Which row each row swaps with, under one turn or mirror:
The rows were stretched afterwards, more along some directions than others.
Q_275: 3.87,0.86,0.71,2.25,0.05,1.47,2.36,-0.55,0.66,0.40,-0.39,1.78,-2.96,-0.24,0.22,1.39,-2.03,-0.93,-1.86,-1.39
Q_834: -2.08,1.74,-0.98,2.89,-2.38,0.27,-0.80,-0.92,0.84,-0.59,2.03,0.55,0.69,2.38,1.13,0.06,-1.06,2.63,0.02,0.40
Q_467: 2.64,-0.66,1.75,3.14,-1.05,1.02,0.02,-2.31,0.02,-1.31,-1.69,1.06,-1.12,-0.92,0.54,2.04,-3.43,-1.02,-2.92,-2.63
Q_970: 4.29,0.57,3.30,1.06,-0.94,-0.07,1.83,1.84,2.15,-0.18,-3.26,-0.02,-0.45,1.04,-1.75,-0.56,-0.37,1.88,-2.07,0.86
Q_842: -1.20,1.82,-0.17,0.38,0.11,0.40,0.37,0.74,0.72,0.84,0.93,-0.79,-1.27,1.62,1.72,2.06,-1.78,0.72,-1.47,0.26
Q_640: 2.01,-0.68,2.43,2.21,-1.82,0.60,0.95,-1.20,1.62,0.66,-1.19,1.01,-3.34,0.38,0.71,1.72,-1.09,-0.21,-2.53,-1.04
Q_385: 2.66,-0.56,3.02,-0.05,0.33,0.02,1.79,-0.49,0.86,0.94,-1.33,-0.84,0.14,-0.49,-1.27,2.17,0.52,0.29,-1.66,-0.68
Q_202: 0.71,-1.86,-0.69,3.10,-1.37,0.73,0.16,-0.81,0.71,1.23,-0.91,0.07,0.85,1.73,1.19,1.27,-0.12,1.17,-2.82,-0.47
Q_518: 1.46,0.48,0.39,3.04,-1.43,0.42,0.51,-1.73,1.36,0.08,-0.01,2.20,-1.65,0.08,0.14,1.99,-2.46,-0.25,-2.25,-0.55
Q_210: 2.31,-0.62,2.93,1.76,-1.41,-0.91,-0.32,1.95,2.43,-0.81,-3.34,-1.29,-0.79,1.13,0.74,0.63,-2.27,1.35,-2.01,-1.21
Q_821: 3.63,-0.35,2.15,-0.02,-0.13,0.16,1.62,1.78,1.64,0.89,-3.53,-0.32,-0.03,-0.06,-1.60,0.31,0.33,1.49,-1.78,0.23
Q_802: 2.62,-0.75,2.09,3.36,-1.28,1.13,-0.37,-1.64,0.43,-1.54,-1.65,0.80,-1.42,-0.58,0.46,2.04,-3.09,-0.71,-3.40,-1.99
Q_635: -0.15,0.33,1.72,1.74,-1.62,0.01,-0.24,0.10,-0.52,-1.77,-0.74,-0.02,1.51,1.08,-0.94,0.80,0.20,1.63,-1.70,-0.60
Q_812: 1.55,-1.65,0.75,1.22,-1.59,1.30,-0.05,-2.01,-0.05,1.78,-1.60,-0.60,1.01,0.18,0.23,-0.12,1.38,-0.84,-1.01,-0.89
Q_547: -1.80,1.36,-0.89,2.91,-2.26,0.01,-0.96,-0.63,1.25,-0.55,1.70,0.26,0.89,2.58,1.13,0.08,-0.74,2.64,-0.03,0.47
Q_947: 4.54,0.45,3.22,0.98,-0.84,-0.07,1.26,2.13,2.75,-0.74,-3.22,-0.97,-0.36,1.08,-1.27,-0.18,-0.95,1.46,-2.51,0.78
Q_693: 0.10,-0.99,0.45,1.99,-2.13,0.60,-0.42,-0.23,2.09,0.53,-0.84,0.90,-2.90,0.91,2.01,1.29,-0.98,0.48,-2.50,-0.60
Q_939: 2.02,0.44,3.27,1.19,-1.32,-1.26,-0.47,2.43,1.63,-1.40,-2.81,-1.39,-0.81,0.92,-0.02,0.41,-1.88,1.80,-1.46,-0.88
Q_14: 1.14,-0.59,-0.12,0.60,0.26,-1.00,-0.86,1.48,1.95,0.07,-1.00,-2.53,1.59,0.25,0.93,2.94,-0.64,1.16,-1.89,-0.68
Q_235: -0.12,1.84,0.28,-0.62,0.88,0.19,0.53,0.49,-0.02,0.36,0.91,-0.91,1.25,-0.35,0.15,2.25,-0.23,1.65,-1.09,0.13
Q_490: -1.85,1.79,0.48,-0.03,-0.04,-0.05,0.07,0.55,0.10,0.49,0.60,-0.92,-0.25,1.03,1.05,2.04,-1.32,1.77,-1.20,0.60
Q_86: -0.31,1.15,-0.53,0.33,0.14,0.02,0.38,0.12,0.66,0.99,0.23,-0.28,-0.56,1.88,1.08,0.85,-1.93,-0.28,-1.07,0.20
Q_652: 2.50,-1.26,2.68,1.24,-0.59,0.63,0.93,-0.32,1.24,-1.24,-3.20,0.78,-0.17,-1.28,0.59,1.40,-2.69,-0.78,-2.36,-3.47
Q_428: -1.02,-0.26,0.60,1.52,-1.41,0.40,-0.28,-0.74,-1.23,0.81,-0.85,0.18,-0.68,1.58,-0.64,0.98,-0.20,0.69,-2.38,1.35
Q_495: -1.73,2.17,-0.68,2.97,-2.26,0.41,-0.04,-1.01,1.06,-0.34,1.94,1.92,-0.53,1.65,1.37,0.43,-1.82,2.26,-0.06,-0.34
Q_596: 1.29,2.25,-0.15,2.27,-0.82,0.57,1.13,-0.66,0.11,-0.07,0.98,2.68,-2.20,0.73,0.03,-0.09,-2.11,0.70,-0.26,-0.75
Q_807: -1.53,-1.48,2.27,0.14,-1.23,1.00,1.40,-1.82,-0.66,1.05,-1.22,0.44,-1.10,0.55,0.12,2.00,0.75,-0.31,-2.51,-0.87
Q_251: 1.19,-0.64,-0.40,1.55,-0.33,1.25,1.19,-0.76,1.08,1.10,-0.68,-0.17,-0.87,1.73,1.20,1.05,-1.61,-1.60,-2.06,-0.56
Q_998: -2.94,-0.57,4.11,0.38,-1.04,0.63,1.72,-1.31,-1.01,-0.98,-1.13,1.19,-2.74,1.01,-0.49,2.60,-0.35,1.27,-2.98,0.02
Q_144: 1.74,-1.78,0.32,-0.27,-0.25,0.15,-0.93,0.32,2.26,0.01,-3.49,-1.71,1.15,-1.37,-0.06,0.58,-1.41,-0.44,-1.10,-1.07
Q_151: 3.90,-0.58,2.13,1.11,0.21,0.64,2.12,-1.56,1.63,1.78,-1.22,0.03,-0.42,-0.91,0.06,2.26,0.02,-0.44,-1.56,-1.34
Q_38: 2.97,-1.57,2.03,2.42,-1.46,-0.38,0.11,1.41,2.21,-0.05,-3.36,-0.98,-0.88,1.46,0.96,0.21,-1.81,1.23,-2.22,-1.18
Q_337: -1.92,2.14,-0.35,2.55,-1.56,0.82,0.90,-1.08,0.46,-0.35,2.10,2.18,-1.54,1.55,1.20,0.91,-1.78,1.64,-0.27,-0.69
Q_63: -0.25,-0.56,1.49,-0.20,-0.38,-0.79,0.53,1.10,1.52,-0.60,-2.01,-0.41,1.72,-0.18,0.52,1.39,-1.06,0.91,-1.05,-2.34
Q_252: 2.49,-1.18,1.92,0.97,-1.20,0.14,-0.69,0.01,2.79,-0.75,-3.84,-0.97,0.06,-0.39,-0.51,0.23,-2.43,-0.60,-1.51,-0.80
Q_255: 1.11,-1.80,0.04,-0.43,-0.30,0.24,-0.55,0.67,1.91,-0.03,-2.95,-1.81,1.70,-0.99,-0.31,0.49,-0.33,0.51,-1.07,-0.80
Q_230: 0.67,-1.09,2.37,0.57,-0.82,-0.12,0.61,0.56,1.18,-0.95,-2.90,0.22,0.58,-0.72,0.34,1.32,-1.56,0.65,-1.68,-2.77
Q_376: 1.58,-1.52,0.43,0.97,-1.77,0.64,-0.42,-0.84,0.73,1.51,-1.23,-0.82,1.46,0.65,-0.18,-0.35,1.43,-0.25,-0.92,-0.74
Q_81: -0.68,1.96,-0.10,-0.48,0.64,0.19,0.35,0.83,0.21,0.51,1.05,-1.10,0.58,0.32,0.74,2.56,-0.69,1.79,-1.22,0.35
Q_57: 0.21,0.03,0.96,0.60,-0.47,0.53,0.24,-0.11,-0.89,1.19,-1.26,-0.16,-0.89,0.66,-0.52,2.06,-0.03,0.24,-2.72,0.82
Q_548: -1.44,1.26,-1.34,2.85,-2.21,-0.10,-1.29,-0.55,1.20,0.01,1.78,-0.20,1.30,2.56,1.02,-0.62,-0.50,2.70,0.22,0.88
Q_469: -0.38,1.66,0.19,-0.71,0.85,0.19,0.28,0.88,-0.04,0.31,0.63,-1.20,0.89,-0.21,0.47,2.60,-0.31,1.68,-1.21,0.08
Q_936: 2.42,-1.32,-0.67,3.43,-1.60,0.61,0.24,-0.61,1.03,1.32,-1.24,0.24,0.33,1.86,1.52,0.62,-0.82,0.75,-2.79,-0.85
Q_786: 0.32,0.10,0.43,3.61,-2.12,0.44,0.11,-2.31,1.24,-0.27,-0.05,2.29,-1.45,0.69,0.15,1.53,-2.16,0.06,-1.69,-0.53

Q_255 swaps with Q_947
Q_693 swaps with Q_998
Q_230 swaps with Q_210

